(in the rows, 100 means zero)
The rows below fall into families. The same turns and mirrors carry the whole set onto itself and the rows of a family onto each other. For each named row, which other rows are in its family? Write them in the order they are listed.
These 16 rows form 4 families of 4 rows each.
k776: 105, 126, 87, 87, 127, 97, 91, 100
k667: 67, 110, 63, 93, 97, 86, 94, 104
k250: 59, 93, 70, 99, 107, 108, 99, 118
k219: 99, 108, 84, 84, 131, 115, 93, 125
k157: 82, 85, 99, 89, 110, 109, 101, 135
k32: 87, 101, 76, 80, 85, 79, 103, 97
k666: 69, 115, 83, 108, 106, 92, 97, 79
k482: 102, 116, 96, 93, 137, 115, 94, 106
k326: 61, 97, 90, 114, 118, 114, 102, 97
k360: 96, 121, 104, 91, 103, 76, 94, 91
k796: 77, 80, 80, 83, 95, 104, 106, 121
k664: 100, 120, 76, 76, 121, 98, 91, 121
k238: 88, 103, 101, 100, 100, 91, 106, 74
k413: 90, 106, 82, 76, 94, 77, 93, 124
k300: 91, 100, 119, 105, 122, 107, 103, 101
k916: 80, 83, 105, 101, 109, 117, 111, 100

Which other rows belong to the same family as k157? k360, k413, k300
Which other rows belong to the same family as k219? k776, k482, k664
Which other rows belong to the same family as k32? k796, k238, k916

The rows below fall into families. The same turns and mirrors carry the whole set onto itself and the rows of a family onto each other. For each named row, which other rows are in its family? Write them in the order they are listed.
These 21 rows form 7 families of 3 rows each.
k524: 70, 99, 69, 79, 103, 55, 124, 107, 97, 71, 91, 89, 91
k778: 66, 86, 130, 79, 118, 68, 114, 108, 119, 89, 121, 89, 90
k68: 79, 103, 68, 85, 93, 51, 124, 105, 105, 83, 85, 100, 88
k183: 74, 101, 68, 89, 101, 51, 127, 94, 104, 75, 90, 99, 95
k309: 66, 89, 124, 75, 113, 70, 122, 110, 115, 90, 131, 80, 84
k383: 88, 106, 67, 89, 98, 54, 123, 96, 101, 82, 87, 102, 95
k164: 65, 91, 125, 74, 127, 68, 108, 116, 118, 84, 130, 98, 87
k417: 65, 94, 128, 78, 116, 72, 105, 112, 123, 89, 117, 84, 87
k38: 67, 85, 122, 78, 108, 66, 116, 115, 119, 82, 135, 94, 81
k334: 90, 96, 81, 54, 127, 47, 109, 100, 116, 128, 116, 107, 101
k914: 67, 82, 123, 77, 104, 73, 113, 113, 120, 82, 121, 90, 85
k247: 74, 88, 130, 80, 120, 73, 120, 108, 111, 94, 122, 87, 88
k899: 73, 110, 66, 92, 95, 60, 122, 105, 108, 82, 92, 102, 90
k489: 81, 106, 66, 90, 108, 54, 124, 95, 106, 70, 92, 91, 94
k601: 81, 100, 79, 51, 117, 46, 104, 90, 118, 122, 126, 102, 105
k366: 77, 95, 83, 58, 119, 44, 102, 87, 114, 128, 119, 109, 110
k477: 70, 102, 68, 94, 101, 59, 128, 93, 106, 76, 100, 102, 88
k886: 79, 97, 82, 52, 117, 50, 106, 95, 120, 129, 111, 114, 109
k970: 81, 105, 78, 65, 117, 50, 101, 97, 104, 128, 124, 105, 113
k564: 87, 92, 89, 57, 120, 46, 105, 88, 112, 128, 130, 110, 100
k382: 94, 95, 86, 62, 121, 45, 102, 95, 110, 132, 128, 104, 103

Which other rows belong to the same family as k164? k524, k970
Which other rows belong to the same family as k914? k383, k564
Which other rows belong to the same family as k417? k489, k601
Which other rows belong to the same family as k477? k247, k886
Which other rows belong to the same family as k778? k183, k366

The rows below fall into families. The same turns and mirrors carry the whole set onto itself and the rows of a family onto each other. For each named row, which other rows are in its family? Write them in the order they are listed.
These 40 rows form 5 families of 8 rows each.
k805: 101, 78, 106, 105, 84, 113, 90, 116, 149, 79, 111, 96, 95, 89, 77, 83, 125, 102, 110, 97, 79
k588: 114, 84, 109, 118, 95, 100, 69, 106, 106, 94, 93, 60, 87, 83, 89, 113, 114, 128, 85, 113, 106
k806: 102, 69, 99, 125, 105, 100, 74, 112, 86, 96, 99, 55, 91, 79, 101, 108, 113, 110, 104, 109, 108
k357: 93, 84, 84, 98, 85, 129, 60, 108, 121, 105, 118, 54, 95, 77, 83, 119, 136, 96, 112, 112, 104
k953: 111, 97, 105, 125, 92, 95, 78, 105, 97, 100, 111, 52, 91, 82, 96, 113, 118, 112, 109, 111, 114
k318: 88, 59, 86, 117, 103, 117, 90, 113, 112, 104, 109, 66, 110, 99, 84, 74, 98, 109, 96, 94, 101
k363: 92, 109, 99, 75, 61, 132, 75, 111, 120, 85, 107, 78, 100, 88, 107, 115, 134, 98, 108, 109, 72
k8: 91, 71, 90, 112, 93, 120, 96, 109, 133, 64, 103, 101, 99, 89, 82, 78, 121, 95, 111, 94, 85
k869: 70, 68, 94, 114, 110, 118, 81, 105, 114, 86, 107, 81, 106, 87, 81, 75, 90, 117, 96, 100, 105
k876: 80, 71, 96, 109, 101, 113, 91, 119, 129, 75, 100, 96, 88, 89, 82, 81, 128, 90, 125, 91, 86
k443: 100, 69, 92, 101, 91, 133, 68, 112, 110, 103, 110, 63, 98, 91, 81, 112, 140, 93, 130, 109, 105
k600: 69, 60, 94, 106, 83, 107, 85, 110, 122, 96, 107, 78, 120, 95, 83, 72, 100, 119, 90, 97, 108
k395: 101, 73, 93, 96, 72, 116, 63, 105, 125, 101, 100, 64, 86, 82, 68, 116, 146, 103, 112, 103, 103
k885: 68, 96, 108, 104, 87, 103, 82, 108, 94, 107, 110, 92, 107, 105, 105, 94, 71, 97, 96, 104, 90
k22: 85, 89, 92, 84, 63, 125, 70, 113, 94, 79, 119, 68, 91, 84, 113, 116, 136, 103, 111, 112, 71
k813: 79, 104, 108, 98, 66, 104, 74, 100, 84, 86, 97, 85, 82, 94, 123, 106, 118, 117, 76, 124, 100
k942: 97, 72, 100, 89, 80, 120, 59, 110, 118, 113, 113, 54, 95, 79, 82, 115, 142, 97, 115, 101, 100
k702: 96, 82, 91, 100, 97, 138, 95, 113, 129, 86, 103, 98, 102, 87, 83, 88, 127, 97, 125, 97, 82
k393: 75, 93, 108, 97, 81, 116, 76, 103, 81, 81, 96, 72, 99, 95, 131, 115, 111, 109, 95, 118, 118
k880: 65, 106, 101, 89, 76, 107, 81, 110, 113, 93, 98, 122, 93, 100, 111, 103, 119, 90, 117, 112, 94
k208: 62, 84, 99, 103, 85, 79, 81, 113, 94, 109, 107, 85, 101, 106, 111, 92, 88, 102, 90, 105, 105
k557: 107, 83, 116, 117, 97, 97, 73, 106, 96, 107, 99, 59, 83, 74, 91, 110, 125, 115, 97, 111, 117
k4: 73, 85, 110, 106, 70, 87, 84, 105, 106, 107, 116, 95, 93, 102, 106, 95, 83, 101, 72, 108, 85
k908: 77, 94, 99, 107, 78, 104, 84, 107, 124, 90, 103, 124, 89, 113, 105, 100, 120, 78, 113, 107, 93
k12: 72, 85, 111, 98, 84, 83, 79, 115, 109, 115, 108, 103, 111, 104, 99, 96, 84, 109, 96, 115, 89
k797: 110, 78, 94, 101, 86, 120, 72, 100, 132, 109, 117, 53, 99, 92, 79, 104, 140, 102, 114, 98, 94
k71: 79, 65, 88, 110, 92, 113, 81, 107, 117, 87, 114, 78, 117, 100, 79, 75, 85, 113, 89, 101, 100
k875: 88, 94, 105, 77, 65, 125, 78, 113, 95, 82, 109, 76, 106, 88, 113, 122, 125, 93, 133, 108, 84
k842: 93, 97, 126, 102, 76, 119, 77, 104, 82, 85, 99, 73, 88, 93, 126, 105, 123, 122, 86, 113, 110
k733: 87, 60, 101, 119, 92, 113, 77, 97, 127, 101, 118, 81, 102, 101, 82, 74, 98, 124, 80, 100, 100
k723: 94, 97, 117, 101, 71, 118, 75, 93, 92, 88, 101, 68, 93, 107, 129, 115, 114, 122, 79, 108, 100
k609: 88, 90, 112, 71, 63, 131, 74, 113, 98, 86, 113, 66, 99, 89, 116, 115, 135, 101, 104, 102, 77
k765: 75, 88, 99, 106, 79, 86, 73, 107, 106, 109, 115, 101, 108, 117, 103, 97, 78, 94, 93, 107, 92
k892: 71, 100, 109, 97, 56, 109, 77, 110, 137, 95, 103, 116, 90, 103, 103, 96, 121, 84, 98, 104, 94
k21: 87, 98, 112, 107, 73, 117, 78, 101, 79, 81, 111, 70, 84, 108, 120, 107, 129, 119, 95, 123, 112
k379: 69, 98, 107, 99, 74, 116, 82, 117, 115, 100, 104, 109, 92, 120, 106, 95, 117, 71, 120, 99, 92
k777: 89, 69, 99, 109, 89, 119, 110, 117, 136, 81, 99, 95, 102, 87, 92, 80, 124, 91, 105, 92, 82
k471: 101, 73, 106, 122, 93, 85, 78, 95, 94, 106, 108, 57, 83, 94, 90, 98, 120, 121, 87, 113, 110
k9: 79, 92, 107, 106, 79, 118, 86, 106, 125, 109, 98, 129, 97, 107, 111, 97, 122, 89, 105, 104, 90
k41: 90, 87, 104, 74, 52, 116, 80, 101, 108, 89, 113, 69, 90, 97, 108, 124, 136, 95, 106, 98, 75

Which other rows belong to the same family as k805? k806, k443, k393, k4, k875, k733, k892
Which other rows belong to the same family as k702? k318, k363, k813, k880, k208, k797, k471
Which other rows belong to the same family as k41? k588, k869, k876, k395, k885, k723, k379
Which other rows belong to the same family as k777? k357, k953, k600, k22, k12, k21, k9

The rows below fall into families. The same turns and mirrors carry the whole set onto itself and the rows of a family onto each other. For each named row, which other rows are in its family? Write them in the order they are listed.
These 32 rows form 4 families of 8 rows each.
k977: 67, 113, 115, 84, 84, 127, 121, 81, 103, 92, 85, 128, 106, 107, 99, 88, 128, 96, 114, 133, 87, 123, 127, 107
k91: 83, 105, 89, 132, 79, 116, 103, 50, 96, 111, 89, 115, 95, 109, 111, 93, 106, 120, 78, 105, 87, 145, 114, 111
k453: 100, 120, 134, 88, 109, 111, 113, 92, 117, 89, 97, 110, 89, 96, 88, 96, 106, 75, 121, 107, 101, 92, 93, 107
k881: 67, 106, 116, 90, 81, 128, 120, 73, 102, 87, 80, 117, 90, 114, 101, 92, 133, 99, 114, 137, 83, 119, 121, 115
k18: 82, 109, 128, 132, 99, 96, 105, 68, 115, 97, 76, 112, 78, 125, 87, 56, 113, 103, 94, 108, 102, 112, 90, 102
k627: 107, 96, 94, 112, 65, 123, 118, 94, 93, 125, 86, 121, 91, 108, 91, 81, 111, 89, 91, 102, 94, 98, 103, 122
k993: 103, 103, 89, 115, 67, 121, 114, 98, 103, 123, 87, 120, 92, 103, 87, 82, 107, 91, 92, 105, 94, 91, 109, 125
k918: 82, 102, 87, 125, 77, 111, 101, 66, 99, 117, 94, 118, 94, 111, 111, 83, 110, 126, 78, 116, 90, 153, 108, 107
k593: 114, 117, 104, 124, 104, 94, 94, 84, 113, 119, 112, 111, 94, 93, 98, 87, 83, 102, 87, 86, 107, 126, 81, 99
k626: 98, 118, 133, 82, 106, 106, 110, 107, 120, 96, 103, 113, 90, 98, 89, 86, 110, 82, 120, 118, 104, 99, 87, 106
k462: 84, 114, 120, 131, 107, 103, 100, 78, 107, 89, 71, 115, 82, 128, 91, 59, 107, 98, 85, 114, 104, 110, 93, 99
k688: 77, 132, 126, 101, 110, 98, 101, 63, 118, 81, 117, 111, 89, 106, 108, 101, 111, 113, 105, 117, 99, 147, 105, 86
k944: 115, 110, 106, 129, 102, 95, 92, 77, 113, 115, 107, 100, 77, 100, 101, 91, 89, 105, 86, 89, 103, 122, 74, 108
k314: 75, 127, 128, 101, 121, 98, 96, 62, 123, 82, 106, 107, 92, 98, 108, 99, 105, 112, 108, 121, 97, 146, 98, 93
k698: 78, 120, 132, 99, 118, 101, 101, 58, 112, 84, 105, 107, 92, 103, 113, 98, 110, 109, 108, 119, 96, 154, 92, 90
k438: 109, 116, 101, 123, 110, 95, 99, 89, 110, 124, 115, 109, 92, 103, 106, 95, 84, 104, 96, 88, 104, 123, 77, 100
k73: 117, 119, 103, 124, 100, 97, 91, 83, 114, 113, 112, 111, 90, 90, 106, 90, 85, 104, 92, 93, 111, 126, 73, 107
k259: 73, 107, 119, 89, 76, 128, 114, 68, 105, 83, 77, 119, 91, 103, 93, 85, 132, 99, 104, 134, 86, 122, 125, 116
k799: 75, 117, 118, 132, 94, 108, 102, 74, 113, 85, 74, 111, 81, 124, 91, 61, 110, 100, 89, 123, 103, 98, 93, 106
k176: 87, 110, 121, 128, 101, 98, 103, 76, 113, 87, 77, 108, 78, 131, 86, 56, 111, 97, 86, 117, 98, 113, 95, 104
k730: 74, 126, 135, 99, 119, 109, 93, 68, 115, 80, 103, 108, 89, 108, 112, 102, 109, 101, 106, 107, 103, 144, 93, 87
k135: 105, 90, 95, 112, 75, 125, 112, 95, 97, 126, 76, 116, 95, 100, 92, 79, 105, 89, 95, 106, 90, 98, 96, 129
k479: 99, 118, 133, 85, 105, 112, 103, 101, 122, 100, 102, 108, 84, 94, 92, 91, 115, 74, 119, 110, 104, 95, 90, 107
k137: 107, 117, 130, 83, 97, 110, 107, 102, 104, 97, 101, 118, 85, 97, 92, 88, 104, 76, 119, 115, 105, 97, 80, 115
k685: 106, 106, 102, 82, 92, 113, 111, 82, 103, 122, 117, 117, 103, 83, 109, 118, 106, 102, 110, 100, 88, 146, 108, 110
k819: 108, 97, 87, 115, 66, 113, 120, 87, 101, 127, 89, 120, 94, 99, 88, 77, 106, 101, 93, 115, 86, 101, 108, 129
k2: 76, 106, 90, 130, 88, 113, 106, 54, 112, 110, 92, 109, 99, 110, 108, 91, 112, 125, 81, 108, 86, 148, 120, 100
k924: 100, 114, 94, 81, 87, 127, 109, 88, 100, 110, 116, 116, 105, 83, 113, 123, 102, 99, 105, 115, 88, 133, 112, 114
k257: 64, 104, 119, 90, 86, 125, 123, 72, 103, 93, 80, 118, 94, 116, 94, 89, 132, 97, 107, 129, 79, 119, 128, 107
k495: 98, 109, 102, 82, 78, 119, 113, 78, 108, 118, 121, 113, 101, 78, 108, 120, 109, 103, 115, 109, 86, 135, 109, 116
k85: 83, 106, 88, 128, 81, 110, 110, 55, 94, 107, 90, 120, 98, 113, 107, 89, 101, 126, 80, 113, 87, 150, 110, 108
k844: 94, 114, 100, 85, 84, 124, 112, 81, 103, 119, 116, 120, 106, 75, 113, 124, 106, 105, 112, 107, 92, 132, 106, 111

Which other rows belong to the same family as k479? k881, k627, k593, k314, k176, k85, k844
Which other rows belong to the same family as k944? k977, k799, k730, k137, k685, k819, k2

The rows below fall into families. The same turns and mirrors carry the whole set onto itself and the rows of a family onto each other. For each named row, which other rows are in its family? Write them in the order they are listed.
These 15 rows form 3 families of 5 rows each.
k129: 103, 93, 108, 93, 86, 85, 131, 121, 94, 92, 70, 106, 102, 87, 92, 67
k279: 102, 99, 105, 99, 97, 86, 131, 123, 105, 97, 64, 97, 92, 87, 91, 81
k862: 115, 116, 115, 101, 110, 100, 98, 97, 95, 97, 70, 99, 123, 93, 99, 69
k865: 91, 89, 118, 98, 91, 89, 134, 122, 95, 88, 63, 100, 102, 97, 106, 76
k995: 78, 83, 105, 93, 74, 104, 144, 112, 88, 119, 95, 82, 91, 99, 100, 87
k756: 93, 79, 95, 92, 85, 103, 143, 117, 97, 121, 97, 93, 78, 111, 86, 96
k335: 103, 115, 119, 114, 117, 102, 107, 100, 91, 87, 72, 106, 122, 110, 113, 79
k572: 99, 92, 96, 89, 100, 139, 122, 92, 86, 125, 119, 100, 85, 117, 108, 97
k860: 106, 93, 87, 93, 102, 131, 126, 105, 85, 111, 130, 102, 81, 109, 112, 96
k492: 121, 97, 109, 99, 112, 122, 101, 81, 81, 102, 113, 106, 119, 126, 106, 78
k987: 124, 100, 107, 92, 112, 132, 94, 88, 79, 105, 105, 108, 115, 110, 114, 72
k616: 119, 101, 102, 110, 117, 122, 98, 96, 71, 106, 115, 96, 121, 119, 117, 81
k437: 83, 96, 95, 94, 75, 97, 139, 113, 97, 121, 102, 86, 88, 100, 84, 93
k168: 98, 94, 91, 97, 97, 130, 126, 107, 74, 121, 128, 87, 90, 103, 118, 90
k783: 103, 122, 119, 101, 113, 108, 107, 89, 95, 88, 75, 111, 114, 95, 107, 70

Which other rows belong to the same family as k865? k995, k335, k616, k168
Which other rows belong to the same family as k987? k279, k862, k756, k572

